(in the rows, 128 means zero)
The rows of Z fall into several groups, which share some directions, and each row is roughly a mix of its group's hidden directions.
Z:
[[101 130 130 159 116 158 138 168 113 165]
 [125 131 160 106 144 125 102  89 173 132]
 [127 151 144 121 143 103 123 151 113 188]
 [140 138 167 165 135 120  93 103 148 105]
 [126 150 144 155 109  79 105 110 154 145]
 [ 85 104 108 114 145 124 139 176 139 143]
 [119 114 109 165 143 179 117 158 121 113]
 [120 119 108 145 107 153 141 175  89 141]
 [133 134  94 136 105 132 162 169 113 163]
 [ 70  97 122 157 111 121 140 137 142 121]
 [177 126 135 143 164 131 140 152  92 127]
 [168 148 138 145 151  95 156 105 112 149]
 [152 130 123 125 156 122 185 156 126 153]
 [139 137 153 101  96 122 136  98 141 176]
 [148 162 161 122 154 107  95  97 131 142]
 [ 98 121 154 158 111 134 135 154 131 177]
 [165 112 135 133 144 171 132 121 103  89]
 [138 156 122 126 125 104 152 158 101 176]
 [ 94 125 166 118 143 138  97  88 149 120]
 [112 159 134 136  98  89 119 119 146 170]
 [183 128 124 164 159 144 149 125 119 122]
 [132 132 140 177 177 125 104 128 121 108]
 [162 151 176 141 142 117 146 110  98 136]
 [172 142 141 163 107 108 100 115 148 109]
 [167 152 146 157 134 127 106 121 174 136]
 [119 100 126 107 146 170 129 123 108  81]
 [131 132  97 153 122 119 167 166  92 132]
 [115  98 109 139 133 119 108  90 163  92]
 [116 104 140 129 129 150  89  96 152  89]
 [161 145 137 144  88 124  91 107 159 129]
 [141 139  96 126 126  85 144 103 173 121]
 [ 98 152 117 156  86 104 147 113 131 155]
 [161 122 106 137 134 136 107 132 100  73]
 [136 133 161 152 129 160  76 118 140 111]
 [103 138  97 138 104  96 162 115  94 115]
 [ 84 131 120 114  71 135 116 146 134 131]
 [110 121 161 120 139  91 118  80 146 111]
 [145 150 168 135 134 128 143 154  93 166]
 [ 87  90 126 139 131 167 130 130 102 104]
 [ 98 136 125 119  68 140 104 145 118 142]
 [155 159 171 135 144 111 143 127 105 161]
 [170 127 121 118 152 130 170 160 105 140]
 [142 154 182 149 110 128 112 135 105 153]
 [175 126 114 115 140 146 167 158 106 139]
 [121  94 119 129 128 154 103 101 141  77]
 [147 108 123 106 167 148 150 119  97  91]
 [ 74 112 138 119 135 136 121 106  93 101]
 [ 94  98  97 124 117 147 108 115 150  90]
 [142 126 145 140 136 123 101  72 154 101]
 [178 131 123 151 160 132 171 130 127 135]
 [134 126 171 119 139 172 125 124  89 108]
 [143 151 132 120 115 140 149 168  85 159]
 [135 140 159 104  99 120 123  95 141 174]
 [132 124 153 113 144 132  89  87 145  92]
 [117 113 123 153 121 141  79 127 108  83]
 [168 116  90 112 106 143 151 131 115  94]
 [ 67 119 145 146 128 125 129 136 151 158]
 [115 109 113 122 127 170 165 166 103 135]
 [ 93 135 107 102  90 101 111 101 142 111]
 [158 128  96 126 123 127 162 175 120 154]
 [122 116  70 118 151 103 149 117 154 133]
 [ 69 140 144 133 130 117  99 115 157 139]
 [153 143 159 138 144 116 115  75 149 111]
 [176 134 138 140 170 136 130 152  95 131]
 [126 105 159 110 162 171 110 138 125  99]
 [156 123 139 150 180 106 116  98 140 142]
 [ 88 106 130 130 113 121 171 148 142 162]
 [137 112 103 126 117 150 146 181  95 142]
 [154 120 164 147 131 130  81 114 138  95]
 [ 86 102 137 131 119 163 122 112 129  84]
 [108 132 121 129 163 157 118 184 113 133]
 [133 133 100 124 142 126 175 168 124 162]
 [115 114  88 118 116 134 152 176 100 140]
 [171 151 173 137 138 114 139 104 104 122]
 [165 134 119 116 147 131 182 150 126 154]
 [140 133 180 146 103 148 128 149  92 119]
 [136 132 108 138 150 110 155 151 109 183]
 [138 114  94 115 137 142 164 165  90 120]
 [159 152 119 123 152  95 170 117 137 154]
 [134 132 164 141 141 126 105  84 166 108]
 [ 77 100  94 128 126 157 127 115 146 116]
 [177 132  98 109 125 163 159 142 122 130]
 [126 128  82 102 159 117 143 100 162 128]
 [130 140 151 141 135 108 126  81 174 108]
 [133 162 113 112 139 171 117 122 168 154]
 [ 79 131 139 106 118 137 107  80 132 118]
 [ 84 144 143  99 131 139 112 151 139 169]
 [113 123 111 149 121 140 159 176  99 156]
 [118  97 119 123 123 146  89  95 137  86]
 [129 111 128 107 108 174 104 134 128  82]
 [120 119 141 124 107 136  96 102 148  73]
 [125 102 115 125 113 148  87  92 124  88]
 [116 135 150 104 122 144  90  85 162 128]
 [ 85 146 157 144 149 110  96 112 150 144]
 [158 129 168 156 134 132  85 120 154 116]
 [155 133 154 140 123 143 102  77 134  98]
 [158 116 133 164 165 133 129 155  92 111]
 [183 117 104 127 118 113 146 168 119 132]
 [137  93 126 121 134 116 129 143  80  84]
 [110 116 116 150  96 136 145 169  90 150]
 [152 129  98 153 114 125 154 174  98 132]
 [189 146 127 123 141 111 147  95 131 121]
 [ 96 121 169 125 154 131 101  91 139 108]
 [172 127 121 116 154 123 162 162  97 128]
 [176 131 130 127 143 155 137 131  77 120]
 [142 148 150 130 127  94  89  88 151 115]
 [115  93 126 140 101 152 117 163 103  93]
 [125 123 133 135 127 110  86  73 153 115]
 [149 118 103 158 137 108 166 107 141  91]
 [105 100  83 119 110 154 118 127 153  97]
 [106 137 144  88 116 145 122 155 124 177]
 [ 85 141 147 137 128 117  81 102 150 125]
 [161 131  83  98 158 120 140 106 147 122]
 [128  96 116 135 135 145 119  97 149  74]
 [113 100  96 112 132 171 159 150 118 110]
 [100 110  85 137 120 103 137 113 169 110]
 [132 156 145 130 124  74  98 120 157 144]
 [120  99 119 108 140 160 118 113 120  73]
 [ 90 116  97 106 102 135 138 173 115 134]
 [139 135 159 139 142 121 110  78 162 106]
 [160 134 125 108 179 117 161 109 109 128]
 [120 119 134 127 132 170 153 166  90 153]
 [142 143  93 117 148 119 167 135 140 173]
 [110 127 159 148 128  91  92  96 135 103]
 [129 125  93 121  84 149 151 148  96 109]
 [125 121  85 121  87 143 153 150  99 111]
 [136 121 159 130 126 159 107  93 146  82]
 [133 123 147 148 133 174  83 144 102 140]
 [156 139 103 114 159 119 160 145 116 170]
 [166 153 135 126 154  98 167 121 119 155]
 [124 131 101 142 119  79 144 106 170 121]
 [155 172 176 132 131 119 130 118 122 157]
 [158  99 129 128 135 150 127 185 107 135]
 [143 135 136 191 129 128 127 158 104 114]
 [ 99 101  87 116 107 149 109 145 153 106]
 [156 132 139 113 153 134 158 166 104 164]
 [ 74 111 135 135 126 147 107 169 117 140]
 [123 124 115 138 164 156 120 181 104 117]
 [125  85 125 141 152 157 106 113 148  90]
 [108 142 158 177 110 129  96 104 128 113]
 [106  99  84 128 114 144 149 169 118 121]]
Which two rows in each list fit none of the groups? Every other row fits one group, some only roughly. Give them in the order they come.
    q380: [143 121  95 133 107  85 167 144 105 128]
    q416: [174 144 139 136 140 103 141 151  97 160]
    q934: [173 160 132 137 159 113 134  90 146 126]
    q995: [ 75 107 159 144 106 140 103 120 111 125]
    q282: [161 146 136 138 131  92 101  80 137 119]
    q768: [141 133 166 118 128 170 140 159  91 132]
    q73: [ 83 129 156 138 131 134  74 129 129 141]
    q345: [143 140 113 159 125 113 166 169 119 160]
    q695: [118 116 143  87 140 157  94  94 137 104]
    q538: [159 127 100 107 149 112 169 157 136 152]
    q135: [151 169 158 119 142  96 123 105 118 159]
    q37: [132 117 120 129  93 142 153 159  81 103]
    q875: [160 153 163 153 121  95 157 128 111 144]
    q80: [176 105 147 114 155 144 143 104 110 104]
 -> q37, q80
    q790: [122 121 103 127 129 107 103  82 161  96]
    q350: [114 107 145 142 107 156  88 142 162 101]
    q503: [105 105 127 119 125 131  95  79 164 117]
    q899: [156 147 124 132 140  69 152 122 148 141]
    q660: [ 89 135 123  80 101 125 137 138 148 157]
    q775: [134  94 104 106 147 143 145 139 112  78]
    q568: [129  92 107 155 115 171 133 146 137  95]
    q323: [ 98 131 154 134 137 113 110  76 150 104]
    q896: [ 99 118 174 145 133 122  97  95 133 104]
    q82: [169 123 119  96 101 160 148 142 109 151]
 -> q350, q503
    q5: [147 158 180 131 137 138 103 104 117 151]
    q319: [149 158 170 124 158 128 131 115 106 165]
    q728: [ 91 101 106 115 118 166  93 135 137 108]
    q864: [126  98 152 127 168 152  89 113 140 108]
    q333: [111 109  78 134 109 105 108 131 164 115]
    q825: [ 82 124 101 121  89 108 132 128 162 125]
    q707: [ 82 131 148 127 146 121 142 144 151 174]
    q180: [101 130 169 152 141 140  86 133 118 157]
    q22: [ 88 122 160 151 104 159  98 134 126 146]
    q847: [122  94 102 114 163 159 161 153 134 121]
    q573: [115 140 148 109 124 140 154 152  94 177]
    q938: [ 79 103 122 161 128 155 121 160 128 119]
    q92: [101 113 116 118 115 154 130 186 114 148]
 -> q847, q573
    q572: [153 149  92 111 152 101 161 117 120 157]
    q314: [153 141 167  91 145 135  91 110 140 141]
    q52: [109 142 138 131 106 102 110  71 139 107]
    q365: [ 98 126 165 141 114 144  84 101 124 106]
    q450: [116 111 101 126 100 158  98 153 105  94]
    q111: [129 166 148 137 122  87 151 115 161 151]
    q841: [112 130 130 150 127 108  84  95 135  85]
    q933: [150 161 148  87 125 110 116  97 140 156]
    q412: [127 130 108 130 139  85 109  84 163 115]
    q607: [137 123 164 133 119 149  73 107 145 110]
 -> q572, q314
    q36: [150 148 175 137 148 123 119  88 154 119]
    q581: [106 155 150 141 153  98 148 104 159 154]
    q187: [ 98 107 132 135 114 121 113  95 149  77]
    q103: [118 144 165  92 134 109 125 144 111 173]
    q783: [114 126 145 108 108 116 123  80 171 108]
    q620: [109 115  92 130 116 136 129 180  93 138]
    q527: [133 123  88 135 102  90 167 139 103 123]
    q782: [160 166 175 115 134 128 117 111 108 144]
    q530: [168 138 107 123 132  99 170 106 139 103]
    q316: [177 125 119 116 136 161 150 156 100 138]
    q898: [165 140 109 118 122 135 149 135  70 138]
 -> q783, q620
    q701: [121 135  88 130 111 156 154 163  97 148]
    q726: [165 131 107 134 143 159 139 179 127 143]
    q230: [128 111 133 107 141 125 102  95 115  72]
    q562: [145 141 124 123 110  97 115  76 140  94]
    q769: [155 146 158 130 145 100 158 111 136 170]
    q997: [164 146 103 102 145 110 163 136 151 154]
    q917: [137 160 133 134 139 107 152 129 134 189]
    q497: [ 81 136 144 144 131  85 123 104 154 130]
    q575: [123 128  91 125 146  97 168 161 119 153]
    q196: [110 135 114 120  96  86 160 136 161 147]
    q68: [127 148  96 130  89 113 170 152 111 143]
    q637: [147 129 155 129 128 148  72 107 153 109]
    q551: [111 101  92  90 134 150 170 134 123 130]
 -> q196, q551
    q574: [136 108 103 107 119 175 133 170 111 116]
    q154: [124 142 138 122 139  82 169 107 160 147]
    q659: [136 142 179 154 118 117 111 152  97 147]
    q473: [146 160 128 139  95 126 148 158 105 169]
    q120: [141 142 116 145 130 127  95  85 145  83]
    q467: [125 165 131 125 120  77 125 109 137 167]
    q2: [ 86 121 147  94 151 135  98 117 158 144]
    q626: [162 153 126  98 114 138 158 157  95 142]
    q665: [182 130 111 105 161 135 132 141 159 120]
    q558: [174 120  90 120 113 147 164 128 126 106]
    q781: [150 152 127 148 116  85 126  90 159 114]
    q239: [ 83 110 120 128  86 131 132 130  85 129]
    q618: [108 114 146 117 108 187 114 141 117 104]
 -> q2, q626
    q838: [100  96 125 148 120 147 113 175  98 118]
    q688: [129 124 132 109 153 175 150 151  91 146]
    q249: [138  92 112  80 140 133 116 124 112  90]
    q964: [ 99 100  74 122 122 120 141 161 121 133]
    q351: [169 127 118 124 166 123 176 119 130 147]
    q223: [155 121 145 129 108 164  76 120 144 115]
    q764: [ 83 127 131 132 107 103 114  93 163 113]
    q385: [165 156 121 147 119  84 129  98 148 114]
    q923: [157 133 158 139 144 152  82 121 159 116]
    q90: [ 97 141 143 132 128 105 113  72 137 102]
    q49: [163 122 128 112 172 141 170 142 132 148]
 -> q351, q49
    q874: [144 143 123 121 139 112 172 131 126 184]
    q910: [174 129 119 127 157 127 152 169 143 150]
    q990: [ 82 116 105 123  94 113 118 119 165 111]
    q824: [150 101 143 129 152 167 101 109 115  92]
    q339: [164 121  95 133 111 139 140 174  99 123]
    q884: [106  94  70 124 125 132 149 140 138 111]
    q735: [132 164 162 127 114 141 131 137  83 162]
    q777: [160 132 111 112 158 130 184 130 112 141]
    q377: [105 109 101 106  98 145 148 158  96 149]
    q123: [123 118 115 143  92 103 102 118 161  86]
    q879: [146 103 113 116  79 151 111 116 109  96]
    q928: [134 137 148 138 136 141 148 161  89 175]
    q151: [104  83 102 136 124 161 124 145 140  93]
    q989: [139 126 120 161 135 135  92 105 121  75]
 -> q874, q735
    q926: [ 97 114 122 133 134 133 168 164  94 155]
    q988: [129 167 119 140  93  90 160 123 135 151]
    q170: [103 145 100 137  93  88 139 127 157 151]
    q303: [116 151 103 129  94 103 166 155 120 155]
    q17: [179 128 108 113 130 155 158 148 104 141]
    q808: [ 88 128 145 125 139 100 106 123 175 150]
    q273: [152 149 137 122 168 122 165 128 101 162]
    q723: [135 149 154 150 146 103 132 133 104 181]
    q835: [106 123 119 126 155  80 138 112 173 130]
    q200: [133 131 154 121 165 169 141 152 104 158]
    q652: [175 127 171 136 142 145 101 107 135 116]
    q53: [117  99  68 131 125 119 156 150 141 124]
 -> q200, q652
    q821: [182 144 122 134 166 116 140 144 156 128]
    q536: [102 116 121 127 120 113 113  69 143  98]
    q413: [113  81 108 134 141 153 123 124 156  90]
    q72: [110 146 152 137 139 121  98  78 140  96]
    q388: [105 131 149 115 128 145 123 184 124 165]
    q34: [109  83 109 128 135 164 123 136 148  89]
    q405: [152 131 122 132 147 176 122 174 134 149]
    q307: [ 98 141 172 117 138 109 109 125 132 173]
    q956: [107 123 138 139 102 116  76 105 153 102]
    q213: [123 116  79 158 134 110 117 106 149  95]
 -> q536, q213
